Look-ups in named tables: a row name and a column name give one cell, copied from the table.

movuvo =
,ribu,meda,tusasek,volegab,tife,bagub,lonura,sibis,nufubil,kifu
pivun,23.874,-16.306,8.955,32.673,-3.509,6.492,29.968,-3.074,-34.226,30.214
radub,25.426,68.702,15.522,-53.123,-3.682,64.963,-15.510,-1.179,-22.705,26.602
kop,18.111,-40.824,33.131,29.304,-21.501,16.002,-9.593,-14.636,13.589,22.963
kitovup,-0.174,-19.558,48.115,17.969,-12.850,-25.876,0.900,-23.791,-27.216,32.791

kitovup, nufubil -> -27.216
kop, tife -> -21.501
kitovup, tusasek -> 48.115
pivun, kifu -> 30.214
radub, lonura -> -15.510
radub, sibis -> -1.179
kitovup, ribu -> -0.174
radub, nufubil -> -22.705

metazu =
columns: fub, rik, betibos
sokoz: [114, 167, 359]
rorig: [223, 829, 731]
lofozo: [175, 569, 128]
ruliki: [751, 634, 850]
lisud: [306, 468, 443]

rik of sokoz is 167
betibos of sokoz is 359
fub of sokoz is 114
betibos of lisud is 443
rik of lisud is 468
rik of lofozo is 569
fub of ruliki is 751
betibos of lofozo is 128
rik of ruliki is 634
betibos of rorig is 731
betibos of ruliki is 850
rik of rorig is 829
Which row has the largest betibos? ruliki

momenog.csv
,lobugiv,bidun,defi
kazig,22,41,25
nerine,6,36,36
gumapev,43,33,74
kef,68,73,89
lera,63,35,27
timego,30,43,52
vik,64,43,53
fanu,64,61,33
rel,47,53,70

What is the lobugiv of vik in momenog? 64
What is the lobugiv of kef in momenog? 68
What is the lobugiv of kazig in momenog? 22
What is the bidun of rel in momenog? 53
What is the defi of kazig in momenog? 25
What is the lobugiv of lera in momenog? 63
What is the defi of rel in momenog? 70
What is the bidun of lera in momenog? 35
What is the defi of gumapev in momenog? 74
What is the defi of nerine in momenog? 36
What is the defi of timego in momenog? 52

peb:
         bezuka    gul  baredis  zotem  lemebez
tetu      6.298  4.912    1.912  4.402    1.311
dipab     4.946  6.353    0.890  1.563    0.462
degukef   4.555  9.675    2.643  1.484    2.993
ruzup     6.487  5.106    9.538  8.321    8.205
nemeneg   3.530  6.318    2.608  5.739    2.850
tov       4.011  6.752    2.577  2.213    3.091
dudi      5.057  6.837    4.796  6.123    3.901

degukef, lemebez -> 2.993
tov, bezuka -> 4.011
ruzup, bezuka -> 6.487
tov, baredis -> 2.577
ruzup, lemebez -> 8.205
ruzup, gul -> 5.106
dudi, baredis -> 4.796
dipab, zotem -> 1.563
nemeneg, lemebez -> 2.850
degukef, zotem -> 1.484
degukef, baredis -> 2.643
tov, gul -> 6.752
nemeneg, bezuka -> 3.530
nemeneg, baredis -> 2.608
tov, lemebez -> 3.091
tetu, zotem -> 4.402
nemeneg, zotem -> 5.739
nemeneg, gul -> 6.318
Row with the largest bezuka: ruzup

gil =
cols = bik, zurimor, burap, reg, duluk
kalu: [171, 135, 148, 140, 175]
suz: [160, 92, 139, 122, 144]
vagesiz: [148, 125, 110, 127, 149]
bulef: [105, 150, 122, 97, 126]
sogeki: [87, 81, 134, 154, 110]
rarik: [93, 86, 133, 150, 109]
rufedur: [170, 167, 66, 101, 181]
zovove: [126, 158, 105, 94, 154]
beb: [57, 135, 175, 105, 93]
kel: [99, 82, 126, 130, 103]
kebego: [123, 84, 147, 146, 131]
mavure: [166, 179, 156, 153, 196]
lilafiv: [140, 120, 111, 108, 116]
giz: [55, 145, 173, 103, 94]

What is the bik of zovove in gil? 126
What is the duluk of vagesiz in gil? 149
What is the burap of sogeki in gil? 134
What is the burap of kebego in gil? 147
What is the burap of bulef in gil? 122
What is the burap of lilafiv in gil? 111
What is the zurimor of zovove in gil? 158
What is the reg of kebego in gil? 146
What is the reg of lilafiv in gil? 108
What is the bik of mavure in gil? 166
What is the zurimor of rufedur in gil? 167
What is the zurimor of rarik in gil? 86
What is the zurimor of mavure in gil? 179
What is the bik of giz in gil? 55
What is the burap of rufedur in gil? 66
What is the zurimor of kalu in gil? 135
What is the burap of mavure in gil? 156
What is the duluk of kebego in gil? 131
What is the duluk of bulef in gil? 126
What is the duluk of kalu in gil? 175

naroz.csv
,paku,renat,tisizo,bog,nazu,bikero,dases,ren
lumiv,47,28,55,70,47,55,40,52
tok,62,58,17,50,47,38,63,52
fem,36,18,70,71,49,68,44,23
zas,35,43,68,86,62,66,46,60
tisun,69,33,29,28,33,36,44,44
vep,57,45,43,37,39,44,47,36
salova,75,16,28,29,35,40,34,48
dage,38,29,67,64,51,65,48,16
lur,34,22,74,77,49,67,43,31
tev,27,63,75,82,56,66,59,41
lom,66,33,35,30,35,41,42,40
vor,37,78,54,56,45,46,64,48

dage, renat: 29
dage, nazu: 51
fem, nazu: 49
zas, bog: 86
tisun, renat: 33
tok, ren: 52
lom, paku: 66
salova, ren: 48
tev, dases: 59

potovi.csv
,guvo,rur,mak,kogogu
vak,486,319,145,325
gev,378,309,63,338
fud,412,312,77,335
pigiz,347,308,60,344
fes,926,446,656,347
rodetu,810,476,658,364

guvo of gev: 378
kogogu of gev: 338
mak of gev: 63
mak of fud: 77
rur of rodetu: 476
mak of pigiz: 60
guvo of vak: 486
mak of fes: 656
guvo of rodetu: 810
rur of vak: 319

dapen =
|  | tolava | kibu | gede | bek | ziz | rodalo | letusod | dafefu | pon | tekifik |
|---|---|---|---|---|---|---|---|---|---|---|
| ritufak | 60 | 37 | 25 | 47 | 24 | 48 | 28 | 48 | 39 | 47 |
| milage | 43 | 45 | 38 | 48 | 34 | 44 | 51 | 16 | 60 | 33 |
| von | 38 | 43 | 44 | 47 | 44 | 40 | 42 | 57 | 34 | 76 |
| bor | 43 | 43 | 27 | 55 | 47 | 32 | 49 | 58 | 34 | 66 |
| ponunis | 39 | 54 | 38 | 50 | 67 | 35 | 60 | 51 | 40 | 28 |
| ber | 35 | 33 | 59 | 40 | 51 | 33 | 46 | 58 | 43 | 68 |
| vur | 43 | 41 | 28 | 55 | 29 | 37 | 50 | 25 | 54 | 58 |
| teniz | 59 | 47 | 24 | 48 | 42 | 47 | 38 | 49 | 38 | 18 |
| lituzem | 39 | 53 | 46 | 45 | 68 | 41 | 51 | 65 | 30 | 38 |
| narusoz | 30 | 68 | 45 | 49 | 48 | 57 | 48 | 33 | 35 | 58 |
| doli | 43 | 46 | 24 | 57 | 46 | 34 | 49 | 55 | 34 | 66 |

kibu of narusoz = 68
pon of doli = 34
kibu of lituzem = 53
tekifik of vur = 58
tekifik of narusoz = 58
ziz of teniz = 42
rodalo of lituzem = 41
bek of narusoz = 49
tolava of narusoz = 30

gul =
,sivaki,kedeb,siraba
fon,-78.07,52.42,-30.06
fetos,14.02,-12.36,-5.82
kofiz,30.28,-21.14,44.36
geves,-18.67,2.99,23.17
vanar,5.84,29.89,-14.17
zinoma,-23.54,-0.35,-19.83
fodu,2.08,38.95,31.58
bifa,-8.35,39.00,2.55
non,-51.54,-24.17,-11.75

kedeb of fon is 52.42
sivaki of fon is -78.07
sivaki of non is -51.54
siraba of geves is 23.17
siraba of vanar is -14.17
kedeb of fodu is 38.95
siraba of non is -11.75
siraba of kofiz is 44.36
sivaki of zinoma is -23.54
kedeb of vanar is 29.89
kedeb of kofiz is -21.14
sivaki of geves is -18.67
sivaki of vanar is 5.84
kedeb of zinoma is -0.35

Table pasi
|  | fozi | baziv | bog | misu | tani | dolu |
|---|---|---|---|---|---|---|
| bosov | 181 | 95 | 105 | 97 | 101 | 139 |
| faroga | 185 | 23 | 172 | 66 | 170 | 224 |
| saf | 11 | 151 | 46 | 134 | 67 | 141 |
| lif | 122 | 190 | 174 | 115 | 43 | 161 |
| les | 114 | 107 | 148 | 44 | 95 | 68 |

What is the dolu of faroga in pasi? 224
What is the bog of saf in pasi? 46
What is the baziv of lif in pasi? 190
What is the misu of les in pasi? 44
What is the fozi of saf in pasi? 11
What is the baziv of les in pasi? 107
What is the misu of faroga in pasi? 66
What is the fozi of bosov in pasi? 181

